In the data rows, 128 means zero.
Here are some rows, each followed by its group. Rows of different groups can look alike.
[130  91 104  90 100 146  90  85  92  59  70  79  86 153  93  28  67 101
   3 110  92  88  74  49 186 148 106 248 112 162 225] q237
[ 71 141 102 117 123 104 101 100 124 126 121 127 105 155  78 125  96 113
 143 183  79  92 107  83 124  90 121 102 152 118 116] q312
[ 84 106 110 102 101 117 100  97 130 122 119 129 113 153  82 129  86 114
 137 161  81  85  96  93 150 105  88 108 136 139 119] q312
[111 109  82 103 109 114  88  94  71  74  66  80  46 168  33  34  77  99
  25 166  81  92 111  84 212 138  92 220 146 131 255] q237
[167 117 176  88  71 158 112 146 158 186 151 170 136 135  94 169 173 184
 161 168  92 158 114 142  68 160  75  70 132 117 127] q331
[148 121 114  93  98 162  96 111 138 151 113 143  90 139  61 147 126 121
 150 171  82 116 119 146 114 158  88  76 151 128 112] q492
[136  76 125  93  87 159  98 104 126 128 124 125 112 138  88 125 108 105
 136 111  81  89 108 140 128 149  88 141 118 138 109] q312
[ 77 177 123 167 187  91 136 122 158 156 134 150 131 139 137 154 148 125
 153 146 125  99 109 136 122  75 176 133 119 143  91] q114
[ 57 195 163 185 177  89 188 209 139 177 185 179 170 115 145 147 106 149
 153 137 112 146 126  76  86  65 157 150  94  54 111] q492
[173  77 181 113  81 157 142 178 174 191 181 194 148 145 106 162 171 228
 164 168 132 153 162 183 116 178  50  71 120 115  82] q646
[155  91 101  97 160 125  87  90  97  84  91  80  90 126 137  95 163  95
  99  93 147  98 158 183 171 139 132 120 174 141 121] q331
[ 80 123 116 158 187 111 156 150 164 168 149 175 128 143 134 157 148 136
 159 118 122 115 126 163 109  83 154 130 147 136  79] q312
[122 136 159 146 130 161 193 188 151 163 191 182 197 160 164 153  96 173
 151 187 142 157 115 133 113 136 115  87  86  36 106] q331
[182  81  96 110 111 139 137 122 110 131 144 125 136 104 142 149 126 112
 151  90 162 126 157 172 127 204 111 114 123 156 112] q312
[153 132 102 107 157 102 103  89  78  57  93  75 113  75 159  47 119 101
  36  70 144 103 113 146 198 129 177 148 174 171 172] q331
[144 184 133 146 155  95 136 138 144 143 132 132 151  96 156 163 175 125
 150  88 148 144 119 128  86 108 157 150  74 132 141] q114
[ 61 185 181 178 180 108 183 185 151 169 182 184 176 122 146 145  96 155
 149 136 113 136 104  66 104  71 160 138  88  58 109] q492
[ 75 141 115 164 103  74 155 125  94 101 168 109 183 171 193 101  66 109
 115 177 124 103  85  36 125  67 118 182  69  83 117] q646
[169  88 218 131  89 166 178 196 172 187 203 189 191 148 144 156 162 226
 162 154 140 177 157 168 113 174  73  79  91  90 102] q646
[160 126 255 187 132 102 226 255 186 195 199 197 203  95 164 162 185 255
 157  88 221 255 255 155 117 147 128 101  13   2 122] q237
[175  62  79  98  88 181 108  95 130 115  86 109  68 149  73 139 121  98
 144 131 123  99 129 188 253 187  51  87 144 165  91] q492
[163 137 145 188  91 136 228 237 118 178 202 159 225  43 211 165 139 165
 154  70 221 255 239 135  82 179 120 131  31  72 143] q237
[169  78 115  84  66 175  93  92 146 119  81 116  89 143  81 146 130 103
 142 131 107  99  97 149 210 169  60  79 135 179 125] q492
[ 85 185 120 160 205 184 114 104 184 132  75 128  82 202  54 159 132 120
 151 168  62  99  77  77 104 114 210 126 179 133 120] q237
[145  95 117  87 144 138  80  96 139 110  90  95  99 171 144 146 181 100
 140 121 133 119 143 159 116 131 125 104 170 147 126] q92
[131 147 110  92 166  96  86 101  78  84  91  69 101 115 145 104 169 101
  89  94 110 136 118 140  92 114 177 137 189 142 159] q92
[103 137 141 143 110 136 165 165 125 159 191 157 188 168 161 138  99 134
 147 183 115 137 123 113  77 112 112 108  77   0 101] q92
[ 67 167 122 163 209 125 142 128 167 156 131 161 121 148 111 152 137 119
 160 126  94  95  98 131 121  70 178 148 144 132  89] q312
[132 159 111 195 113  60 176 153  85 124 155 118 158  38 153 123 102 109
 139  83 195 136 161 131 108 106 154 162 129 151 116] q492
[161  86 116  77 103 162  94 102 162 130  89 115 103 172 146 169 176 108
 148 147 145 139 130 159 109 149  90  81 164 163 126] q92
[158  74 111  90 120 146  81  93 137 104  82  93  87 161 130 132 179  97
 130 110 147 100 165 180 191 140  91  98 160 152 126] q331
[181 128 105 131 127 114 123 100  81  72 117  87 133  36 156  77  83 105
  91  67 181 110 152 135 149 167 155 160 153 181 143] q492
[178  90 155  95  73 164 122 141 173 175 155 177 141 142 111 165 172 177
 157 152 125 137 133 160 117 169  66  74 117 144 111] q92
[164 111 255 193 153 116 230 255 188 185 198 205 181 124 151 157 173 255
 164 104 228 255 255 182 130 151 126  97  11  15  93] q237
[ 90 149 101 197 103  62 169 131  81  92 154 104 161 104 167  89  54 102
 113 136 153  92 107 105 156  76 137 176 113 155  91] q331
[152 154 133 140 158  99 133 135 137 148 139 136 145  88 150 151 176 119
 148  88 162 133 154 151  95 126 146 153  84 132 126] q114
[ 94 163  88 186 127  58 143 104  66  66 120  85 120 109 144  59  73  93
  83 142 117  76  87 131 168  83 164 164 157 159 141] q92
[165 137  73 182 126  87 168 123  64  93 145 104 135  50 149  95  63  99
 122  83 206 106 186 155 146 151 153 161 149 161 104] q492
[133 168 122 178 183  91 152 131 145 139 138 145 135 109 151 150 161 122
 156 105 159 110 143 174 130 104 153 150  71 137  94] q114
[178  86 202  81  56 177 128 150 192 173 140 181 141 139 121 178 180 206
 155 153 133 157 125 147 110 161  62  68 128 152 122] q646
[136 126 255 156 166 155 186 210 210 175 163 198 169 167 157 172 169 255
 159 124 192 244 167 155 130 112 157  94  28  80 101] q237
[164 100  97 154 112 183 164 118  90 100 182 115 186  78 213  99  39 108
 133  70 211 123 166 130 162 191 119 186  57 146 104] q237
[ 93 172  91 155 194 150 113  88 144  77  56  99  61 160  35 136  93 101
 139 168  84  79  73  89 209 131 195 108 175 128 156] q237
[164 132 236 185 107 115 238 255 178 181 199 183 229  66 184 173 175 255
 154  69 216 255 229 142 102 161 128 111   9  45 142] q237
[100 188  99 135 155  65 111 107  54  69  87  66  99  86 135  47 129 101
  21 103  90 123  87 128 130  94 197 153 197 143 220] q646
[174  78 117  90  96 149  88  93  94  96 125 104 121 127 127 111 135 108
 133  94 148 102 163 166 143 176  78 113 116 151 117] q114
[178  87 226 110  71 166 155 189 184 181 184 187 182 143 127 166 175 253
 158 150 127 179 132 151 130 170  70  75 104 114 115] q646
[158 106 128  74  60 168  83 102 140 136  89 124  94 134  75 152 136 113
 145 145  77 129  97 130 140 156  68  76 142 151 133] q492
[ 78 189 177 156 182 130 157 170 152 171 170 180 164 139 122 144  87 154
 150 161  96 124  96  86  93  91 159 125 106  84 110] q492
[ 77 170 107 162 205 130 147 129 165 153 128 154 118 159 110 162 129 120
 158 126  98 106  91 128 114  83 179 142 151 129  83] q312
[139 114 127  81 146 129  75 100 125 101  88  82 105 159 154 144 199 105
 129 106 122 137 117 139 102 122 144 115 180 150 162] q92
[110  83 118  93  85 139  94 103 129 132 124 127 114 147  85 125  98 103
 138 126  75  84 101 118 139 127  81 134 119 138 120] q312
[174  84 127  62  68 182  87  92 138 103  71  85  97 140  96 145 142 104
 132  94 111 120 108 132 217 168  80 102 144 174 146] q492
[173  78 109  96 131 153  90  94  95  92  91  86  84  92 102  96 132  94
 102  85 131 100 171 165 187 181 106 134 158 151 127] q492
[160 104 188 135  96 163 188 225 150 187 210 180 194 157 160 158 142 211
 161 168 142 213 165 162  77 178  83  76  97  21 101] q646
[168  94 107 123 127 122 124 114 103 129 144 129 133  90 141 139 150 110
 150  89 168 117 188 171 116 160 117 140 115 147 105] q114
[154  69 115  93 127 154  89  90 163 124  93 117  97 182 143 150 169 104
 152 131 153  95 152 180 155 140  98  85 161 163 102] q92
[151 100 117 128 113 165 120 107  84  95 167  97 165  80 184  64  52  99
 112  82 155 113 160 104 134 170 116 215  73 138 112] q237
[171 115 164 228 131 109 255 255 156 191 218 195 192  79 166 157 161 239
 164  94 237 255 255 186 126 183 111 105  18  23  97] q237
[117 189 121 126 151  69 100 104  62  77  95  66 113  78 147  67 144 103
  56  96  98 125  96 125 101  87 196 154 184 144 178] q92
[149  85 109  95  84 158 101 112 113 126 126 119 110 129  86 131 119 102
 139 105  82 118 113 144 108 166  89 142 126 135 119] q312
[107 113 134 132 140  91 150 156 166 170 152 170 149 111 149 162 164 152
 156  91 162 155 151 147 100  92 142 115 138 153 104] q312
[ 68 161 118 149 100  76 146 127  98 107 158 106 180 152 174 121  86 109
 118 170 107 132  75  26 102  65 127 164  87  99 128] q92
[159  97  98 105  92 160  96 103 133 144 105 140  76 143  51 140 126 109
 152 169  93  99 133 163 145 166  66  77 145 137 100] q492
[ 58 199 132 118 160 116 101 115 160 158 117 134 124 134  96 159 116 132
 148 161  65 130  68  49  83  78 179 117 145 123 131] q114
[179  69  93  90  99 177 101  97 120  98  80  88  73 139  88 130 131  99
 127 102 126 106 131 167 229 194  77 106 152 170 112] q492
[159 100 133  68 124 145  72  92 123  86  76  75 106 144 148 135 178 106
 112  85 137 123 129 131 148 137 121 106 169 160 164] q331
[130 113  98 111 188 114 102  89 101  62  85  83  97 138 148 100 150  99
  92  96 134  75 109 172 196 120 175 135 178 168 123] q646
[117  95 100  98 104 125  89  87  82  67  69  82  63 167  55  26  67  98
  18 144  81  86  95  81 210 144  97 237 130 149 255] q237
[144 108 143 110 112  91 138 147 155 163 153 149 169  85 158 169 174 145
 152  71 183 186 162 134  83 117 133 107 129 149 140] q312
[ 76 135 131 159 191 124 149 133 183 158 137 171 133 152 129 156 141 128
 156 111 120 102  84 147 149  73 172 142 141 152  90] q312
[ 81 165 167 156 122 123 194 202 135 162 195 170 214 148 187 148  90 155
 145 174 127 169 110  76  72  90 128 111  71   0 144] q331
[174  98 126  94  92 134 115 119 113 134 140 118 149  88 147 150 145 113
 146  78 141 145 142 137  94 183 115 123 124 141 132] q312
[162  90 108  82  75 159  92 103 131 134  91 116  74 139  58 144 140 101
 146 146  93 110 132 153 156 164  54  82 147 138 108] q492
[141 142 255 152 146 123 188 250 190 194 177 190 179 139 152 173 201 255
 158 113 173 255 203 137  66 113 146  99  28   9 137] q237
[152  88 121 126 126  87 139 140 142 165 161 154 154  87 147 150 162 128
 157  80 182 146 216 169 131 131 119 112 126 149 115] q312
[117 142 255 146 172 176 173 194 194 181 155 190 153 191 157 178 175 255
 157 145 171 252 142 141  89 104 169  98  64  87 115] q237
[151 129 165 126 119 165 162 183 149 176 190 176 173 156 130 158 127 185
 156 185 118 166 126 154 103 171 105  74 107  84 104] q331
[ 67 152 146 141 183 110 138 144 170 172 142 167 136 139 126 158 160 137
 155 115  99 125 103 130  94  66 171 141 144 127 114] q312
[ 83 146  77 204 112  67 195 141  75 107 172 118 158 123 165 104  61  99
 131 156 153  97 118 109 126  85 122 170  98 127  82] q331
[ 93 151 255 147 184 189 144 162 202 191 141 193 141 209 145 162 182 255
 157 161 133 170 135 131 101  77 174 109  87 110 117] q237
[125 109 128 126 129  83 149 154 157 175 159 163 155  94 148 159 174 151
 158  88 171 164 184 157  92 103 137 109 136 141 110] q312
[154 133  92 112 155 100 106  95  73  58  95  78 107  77 155  47 112 103
  36  81 147  99 108 144 180 132 176 151 181 169 165] q331
[ 69 181 118 114 127 105 100 104 135 123 111 120 117 143  96 148 111 122
 134 178  72 126  68  43  86  83 150 102 158 122 157] q312
[165  62 143 104  90 171 112 120 180 171 114 178  93 170 117 157 174 143
 162 186 153 110 180 191 136 162  51  70 148 151  84] q646
[172 106 137  74  62 157  70  95 102  91  99  83 115 137 116 123 143 103
 119 112 104 134 117 126 113 170  88 106 119 147 156] q114
[131  99 120  87  96 141  79  94  84  74  86  76  94 139 109  14  81 102
   6  98  81 104 100  34 132 149 114 255 110 137 191] q237
[102 156 114 212 133  57 199 179 108 145 169 153 159  58 151 138 110 119
 149  95 195 129 174 140 124  82 151 161 112 142  95] q492
[ 61 189 161 196 176  92 190 205 143 170 185 185 173 113 151 147  99 151
 149 130 125 143 118  80 100  74 153 144  93  69  96] q492
Which 4 groups are nearest to each row below, nearest first, going by the distance to the group's nearest row?
[168 102 122 100 102 100 132 138 130 153 151 132 162  83 158 164 164 128
 152  79 174 171 171 142  86 151 121 110 126 155 130] ~ q312 q114 q92 q492
[ 88 177 115 165 204 201 117  95 189 128  73 130  85 206  63 158 122 122
 151 167  80 101  59  80 126 117 215 129 179 145 117] ~ q237 q312 q114 q492
[171  83 151  84  60 169  96 110 179 162  99 161 101 142  99 161 174 130
 157 155 123 110 131 158 147 150  60  74 138 156 115] ~ q646 q92 q492 q331
[125  78 100 102  92 146 104 108 115 132 127 122 100 149  79 125  94 102
 142 129  87  89 119 142 127 147  80 139 126 125  98] ~ q312 q492 q114 q92
[167  67 105  96 140 152  94  84 131  79  80  89  92 158 144 129 157  99
 121  96 168  90 142 183 217 148 113 103 163 174 110] ~ q331 q92 q492 q646
[ 56 177 147 164 107  63 180 178 106 150 187 146 205 127 188 131 102 121
 131 165 125 148 109  18  51  52 123 154  63  14 130] ~ q331 q92 q492 q646
[ 87 205 108 148 136  45 112 112  45  74  90  61 102  81 131  30 117 100
  15 117  76 124  94 104 115  79 190 159 190 130 255] ~ q646 q92 q331 q237
[166  77 144  89  69 158  92 108 171 164 102 158  90 145  90 154 178 119
 160 165 128 101 152 169 145 149  48  75 140 150 105] ~ q646 q492 q92 q331
[166  98 255  80  45 162 115 155 191 185 147 181 151 136 121 172 201 211
 152 147 113 167 126 134  93 147  69  74 128 127 137] ~ q646 q331 q92 q312
[141 151 101 193 123  56 160 138  70 118 157 111 147  33 144 103  95 104
 133  85 190 125 202 144 112 119 152 165 141 145 109] ~ q492 q114 q331 q312
Which 4 groups are nearest to each row below, nearest first, going by the distance to the centre of the group?
[172  98 121 103 108 129 108 107  97 119 139 118 135  91 142 133 148 110
 144  87 155 131 170 154  98 162 102 133 120 141 121] ~ q114 q492 q331 q92
[174  55 111  96  76 172 108 101 172 145  88 151  83 156 106 156 162 113
 160 159 149  92 146 182 174 161  52  75 142 171  85] ~ q492 q646 q312 q92
[166 125  93 149 168 102 149 132 121 143 145 137 128  99 142 151 152 117
 155  99 177 122 186 192 123 153 134 153  97 128  89] ~ q114 q492 q312 q331
[128  92 105  85  97 143  95  83  93  60  68  76  86 160  91  29  68  99
   0 113  87 101  73  55 192 152 106 255 117 166 236] ~ q92 q331 q492 q114
[ 58 183 125 141 182 101 114 110 163 164 126 147 117 147  96 145 122 126
 153 166  89 100 105  88 106  74 165 120 141 123 114] ~ q312 q114 q92 q492
[ 83 181  96 164 111  58 137 114  63  73 122  74 134 111 153  86  79 107
  86 143 106 126  71  89 104  76 161 165 160 156 161] ~ q92 q331 q114 q492
[112 159 132  96 165  85  82  96  83  74  82  69 110 108 146  84 176 100
  62  84  85 119  90 125 119  90 194 138 186 149 189] ~ q92 q331 q114 q312
[174 105 195  86  64 161 123 146 177 179 161 169 173 139 124 169 178 187
 156 145 114 167 107 137 103 164  76  71 112 134 130] ~ q646 q312 q237 q492
[137 107  82 110 185 118 105  93  96  78  99  87  90 139 143 111 161  95
 110 107 137  98 136 188 143 133 159 129 181 156 110] ~ q92 q331 q114 q492
[ 62 177 128 169 202 115 135 122 166 157 127 152 118 147 100 149 137 117
 157 130  86  95 105 116 119  61 176 144 146 119 106] ~ q312 q114 q92 q492
[130 154  92 205 127  54 173 149  70 128 163 120 146  34 143 117 100 105
 143  98 195 124 197 155 106 113 150 159 136 140 104] ~ q114 q331 q492 q312
[167 111 108 137 150 109 141 127 124 136 143 136 134  94 149 145 151 114
 151  90 179 113 172 175 129 154 130 150 103 146 105] ~ q114 q492 q331 q312
Which 5 groups are nearest to each row below, nearest first, going by the distance to the group's nearest row?
[175 126 119 200 102 152 255 227 111 164 202 157 221  52 217 165 115 162
 157  73 255 255 221 149 110 198 117 133  34  98 124] ~ q237 q646 q492 q312 q331
[ 61 216 126 155 181 111 119 125 145 147 119 128 116 133  91 156 136 117
 151 151  61 132  93  79  55  68 186 126 161 108 130] ~ q114 q312 q237 q492 q92
[118 182 120 171 177 103 148 130 152 140 132 144 141 120 160 161 159 126
 154 115 150 131 116 154 124  91 164 143  82 148 108] ~ q114 q312 q492 q331 q92
[ 65 168 138 214 163  74 202 194 138 164 181 182 170  93 162 143 110 140
 155 114 160 133 141 102 126  69 153 150  90 105  86] ~ q492 q114 q312 q331 q92
[ 65 172  90 144 184 119 120 115 153 158 127 143 100 150  79 143  96 117
 157 183  84 100 108 104 117  99 159 115 148 132  89] ~ q312 q114 q237 q492 q92
[142 133 177 122 120 159 159 183 145 182 192 178 175 153 131 154 132 181
 157 187 113 169 129 148  88 160 102  84 107  61  97] ~ q331 q646 q92 q492 q312
[154  84 142  80 101 153  82  95 171 143  93 124 101 174 137 157 192 109
 150 137 138 121 144 158 119 135  88  83 157 150 115] ~ q92 q331 q646 q492 q114
[170  63 129  97  84 161 108 112 176 162 112 169  98 159 120 157 175 131
 161 159 151 106 164 182 142 157  49  72 141 153  86] ~ q646 q92 q492 q331 q114
[129 100 113  88 157 136  83  92 127  97  88  86  98 175 145 137 187 100
 127 118 128 116 131 161 128 121 136 112 179 151 125] ~ q92 q331 q646 q114 q492
[142 160 115 176 115  59 155 134  69 114 151 105 153  27 147 110  94 109
 122  81 177 139 181 137  90 119 158 163 142 141 132] ~ q492 q114 q331 q312 q237
Group q646 spreads out most along one direction. Which 3 other groups' directions of most spread are closest to that one, closest first?
q92 q237 q331
Group q492 spreads out most along one direction. Which 3 other groups' directions of most spread are closest to that one, closest first?
q114 q331 q237
Which 3 other groups have their centres nearest to the centre of group q492, nearest first?
q331 q312 q114
